128 stands for zero in the data rows.
Here are some points, each followed by its number:
[163 189  48 222  98   0 144 161 138 192  62 141 125  41  20 251 160 102
 109 169 159 225 171  58   0 122 125  31 143] 0
[114 162 128 101 125  45  59  94 212 200 179 121 203  92 124 195 137 140
 185 166 209 223 210  59 104 134 172   0 146] 1
[255 157 110 149 142  41  87 117 157 153 101 106 123 108 119 123 154 137
  84 157 138 146  91 195 114 163  75  90  90] 2
[ 46 172 120 138 156  83 183 137 153 104 109  76 169 103 123 104 139  94
 104  92 173 191 103  37  97 131 126  99 174] 3
[187 103 100 158 180 173 162 144  94 152 125  97 124 128 164 107 129 131
 151 116  70  93  86 205 143 137  61 176 100] 4
[ 88 178 132 112 130  82 129 129 149 188 105 129  52  51 131 143 142 113
 166 152 163 121 144 182 104 105 130  89 140] 5
[  5 127 120 112  98 154 208 107 218 129 163 101 194 176 154 136 131 135
 139  85 116 159 167   0  71  97 181 139 187] 6
[173 137 110 154 156  95 134 185 139 173 121 124 109 116 107 136 162 155
 128 101 177 133 120 106 142 117  98  88 144] 7
[147 123  99 134 151 130  95 134  74  82  84 128 135 107 169 137 113 116
 130 154  96 143  92 173 180 179  76 145 104] 8
[ 87 152 105 199 183  71  54 161 147 213 122 103 149 129 154 181 132 139
 153 232 139 172 135 160  47 206 168  96 127] 9
[131 113 143  97 169 195 103  75 203 156 150 101 163 165 182 109 115 135
 137 132 114 123 109 134 118 183 117 116 126] 10
[162 178  76 195 116  28 142 162 161 195  74 137 182  82 101 166 145 173
  43 129 138 146  75 123 105  69  87  68 129] 11
[231 125 168  73  89 102 140 104  95  82  92 150  64 106  99 101 128  97
 131 140 139 115 154 167 218 128  88 120 106] 12
[150 118 152  87 117 102  56  72  86  97 192 160 122 151  88 115 117 104
 193 219 156 167 142  98 218 157  69  79 130] 13
[185 125 151 118 124  48  38  77  95  84 148 135 134 124  36 201 129  88
 121 175 161 191 164  99 165 210  88  47  97] 14
[231 126 102 129 140 226 232 192  59 191 133 114 161 137 172 107 122 207
 162   5  67  57 101 230 240  68  73 182 127] 15
[174 139 114 138 167 131 182 177 113 214 140 113  87  69 131 136 141 143
 194 140 116  76 138 254 122  97  72 116 122] 16
New points follow, each followed by the numbers of its three nearest points above, nearest first.
[213 150 131  88  84  95  69  78  76  97 122 136  70 144  70 128 117 114
 106 174 113 134 145 135 181 133  96 148 110] -> 12 13 8
[127 118 106 186 151 132 126 169 118 199  92 146  84  89 145 163 123 156
 123 186 108  95 100 191  86 114 120 138  87] -> 16 5 4
[157 116 146 166 133  71  74 104 170  90  81 156 171 143  48 175 115  94
  44 169 149 169 121 170  84 166 135 149 111] -> 2 14 8
[114  78 173  86  77 194 108  92  68  54 160 166  90 154  98 112 115  85
 123 126 113 100 178 173 194  99 143 150  97] -> 12 8 13
[  0 118 210  56  96 254  58  81 215  42 189 125  20 185 223 125  96  59
  69  33 149 113 228   0   0  49 255 255 191] -> 6 10 3
[197 144 133  93 149 106 127 117 160 175 190 113 165 102 124  93 161 108
 177  89 166 159 140 135 152 154 134  67 115] -> 7 10 2
[104 137 155  78  91 158 104 117  34  80 141 156  52 155  92 107 138 122
 104 129 136 126 165 171 177 100  61 157 138] -> 12 8 13
[ 89 147 133  98 125  93 160 128 108 103 143 131 151 100 146  99 137 170
 112 131 121  93  66 141 217 121  98  78 125] -> 8 7 12
[ 97  81  78 190 128 156 135 119 178 169 151 119 156 126 142 205 129 138
 145 123  97 116 156  85   1 125 193 158 122] -> 6 10 9
[101 147 131  77 150 171 247 136 124 143 119  75 142 120 177  86 128 136
 167  48 105 115 121 168 141 112  90 132 127] -> 4 16 10
[ 37 145 117  95 137 161 190 128 124 166 145 132  52  87 175 149 116 126
 232 131 133 113 135 148 143  92 136 106 142] -> 5 16 7
[168 131 122 126 151 118 183 151 124 162 138 124 134 105 146 127 149 151
 166 103 141 117 123 171 168 103 105 100 124] -> 7 16 4
[163 120 150  90 150 167  70 129  74  37  87 148  79 174 138  86 113  89
  79 129 140 123 141 113 124 153 130 221 127] -> 8 12 10
[135 140  95 182 138  47 159 138 147 140  93 132 143  65 101 188 133 115
 138 132 150 161 134  69  60 144 165  71 135] -> 7 3 0
[123  81 107 188  53 196  72  96 105 141 208 186 102 169  81 195 100 170
 117  78 109 112 101   0  54 100 197 146 153] -> 6 7 10
[163 121 122 152 152 168 182 187 115 152 118 112 115 127 177 121 123 174
 129 132  86  87  89 220 129 146 144 158 122] -> 4 16 8
